m =
[[-23 -37  52 -21 -51  15 -44 -31 -47]
 [ 56  36 -43  44  24 -59  17  34  21]
 [-12   7   2 -14 -29  10 -29   8 -30]
 [-21   1  -3 -22  13  25  15   0  17]
 [-50 -39  51 -45 -41  47 -33 -37 -35]
 [-42 -22  35 -39 -46  39 -40 -19 -42]
 [-28  20 -19 -30   7  34   5  17   6]
 [-16 -51  65 -13 -38   5 -33 -45 -32]]
m[0,0] -> -23
m[0,7] -> -31
m[6] -> [-28, 20, -19, -30, 7, 34, 5, 17, 6]
m[4,7] -> -37
m[6,2] -> -19
m[1] -> [56, 36, -43, 44, 24, -59, 17, 34, 21]
m[1,6] -> 17
m[6,6] -> 5
m[5,6] -> -40
m[3,0] -> -21
m[2,4] -> -29
m[0,8] -> -47
m[:, 3] -> [-21, 44, -14, -22, -45, -39, -30, -13]
m[4,2] -> 51
m[4] -> [-50, -39, 51, -45, -41, 47, -33, -37, -35]
m[4,5] -> 47
m[:, 7] -> [-31, 34, 8, 0, -37, -19, 17, -45]
m[2,2] -> 2
m[3,3] -> -22
m[7,5] -> 5
m[3,1] -> 1
m[1,3] -> 44
m[2,7] -> 8
m[7,0] -> -16
m[1,7] -> 34
m[3] -> [-21, 1, -3, -22, 13, 25, 15, 0, 17]
m[7,6] -> -33
m[5] -> [-42, -22, 35, -39, -46, 39, -40, -19, -42]
m[:, 0] -> [-23, 56, -12, -21, -50, -42, -28, -16]
m[:, 2] -> [52, -43, 2, -3, 51, 35, -19, 65]

data =
[[-1.2, 2.1, -2.1, -1.0, -1.1, 1.3, -2.0, -0.9, 1.6, 2.2],
 [0.8, -0.3, -1.8, 2.0, 1.8, -0.8, -1.8, -0.8, -1.5, -1.8],
 [-1.7, -0.9, -0.3, -0.8, 0.0, -1.7, 1.9, 2.5, 1.7, -0.9],
 [0.8, 0.2, -0.9, 1.9, 2.3, -1.6, -1.8, -0.8, -1.1, -2.0],
 [-1.9, 2.2, -1.7, -1.2, -1.0, 0.7, -1.0, 0.3, 2.0, 1.2],
 [-1.5, 2.5, -1.7, -0.4, -1.3, 1.4, -1.6, -0.2, 1.7, 0.6],
 [2.5, 1.6, 0.4, 1.3, 1.9, 1.0, -1.8, -1.4, -1.2, -0.5],
 [0.5, 0.8, 2.0, -0.8, -0.4, 2.6, 2.5, 0.8, 2.9, 2.4],
 [1.2, 2.4, 2.3, -1.8, -0.1, 2.3, 2.1, 0.2, 0.2, 2.3],
 [2.5, 2.4, 2.5, 1.5, 1.5, 2.2, -1.4, -1.9, -1.4, 2.6],
 [-1.3, -1.3, -1.7, -0.9, -0.4, -1.7, 2.1, 2.8, 2.2, -1.2],
 [-0.1, 0.4, -1.5, 1.9, 1.5, -1.5, -1.5, -0.3, -1.0, -1.6],
 [0.0, 0.7, 1.7, -0.5, -0.5, 2.4, 1.8, 0.9, 2.3, 2.8],
 [1.6, -1.5, 2.2, 1.5, 1.5, -0.4, 2.4, 1.4, -0.7, -0.8],
 [1.1, -0.9, 2.2, 0.8, 1.3, -0.9, 1.8, 0.7, -0.5, -0.8],
 [2.8, 2.6, 2.2, -1.2, -0.1, 2.2, -0.1, -1.6, -1.0, 2.5]]
data[0, 0] -> -1.2
data[13, 0] -> 1.6
data[0, 9] -> 2.2
data[3, 1] -> 0.2
data[2, 0] -> -1.7
data[6] -> [2.5, 1.6, 0.4, 1.3, 1.9, 1.0, -1.8, -1.4, -1.2, -0.5]
data[14] -> [1.1, -0.9, 2.2, 0.8, 1.3, -0.9, 1.8, 0.7, -0.5, -0.8]
data[14, 1] -> -0.9
data[:, 6] -> [-2.0, -1.8, 1.9, -1.8, -1.0, -1.6, -1.8, 2.5, 2.1, -1.4, 2.1, -1.5, 1.8, 2.4, 1.8, -0.1]
data[1] -> [0.8, -0.3, -1.8, 2.0, 1.8, -0.8, -1.8, -0.8, -1.5, -1.8]
data[11, 4] -> 1.5
data[2, 7] -> 2.5
data[5, 7] -> -0.2
data[5] -> [-1.5, 2.5, -1.7, -0.4, -1.3, 1.4, -1.6, -0.2, 1.7, 0.6]
data[15, 1] -> 2.6
data[14, 0] -> 1.1
data[:, 9] -> [2.2, -1.8, -0.9, -2.0, 1.2, 0.6, -0.5, 2.4, 2.3, 2.6, -1.2, -1.6, 2.8, -0.8, -0.8, 2.5]
data[12, 1] -> 0.7
data[13, 2] -> 2.2
data[8, 8] -> 0.2
data[7] -> [0.5, 0.8, 2.0, -0.8, -0.4, 2.6, 2.5, 0.8, 2.9, 2.4]
data[6, 7] -> -1.4
data[4, 5] -> 0.7
data[1, 7] -> -0.8
data[8, 9] -> 2.3
data[3] -> [0.8, 0.2, -0.9, 1.9, 2.3, -1.6, -1.8, -0.8, -1.1, -2.0]
data[5, 9] -> 0.6
data[6, 6] -> -1.8
data[5, 5] -> 1.4
data[12] -> [0.0, 0.7, 1.7, -0.5, -0.5, 2.4, 1.8, 0.9, 2.3, 2.8]
data[8, 0] -> 1.2
data[3, 5] -> -1.6
data[6, 8] -> -1.2
data[7, 3] -> -0.8
data[8, 6] -> 2.1
data[11, 0] -> -0.1

M =
[[ -7  59  20  28  -5]
 [ 29  15 -54  49 -27]
 [ 29  -6 -63  13  38]
 [ 16  45 -41  14  30]
 [  9 -60  24 -21 -47]
 [-64  -8 -50  32  -3]
 [-52 -52 -24 -11  34]]
M[-7,-5] => -7
M[-3] => [9, -60, 24, -21, -47]
M[-1] => [-52, -52, -24, -11, 34]
M[-6,1] => 15
M[0,-1] => -5
M[-1,-2] => -11
M[3] => [16, 45, -41, 14, 30]
M[4,1] => -60
M[5] => [-64, -8, -50, 32, -3]
M[-1,-4] => -52
M[-5,2] => -63
M[-7] => [-7, 59, 20, 28, -5]
M[5,-1] => -3
M[0,3] => 28
M[-4,0] => 16
M[4,2] => 24
M[-4,-2] => 14
M[1] => [29, 15, -54, 49, -27]
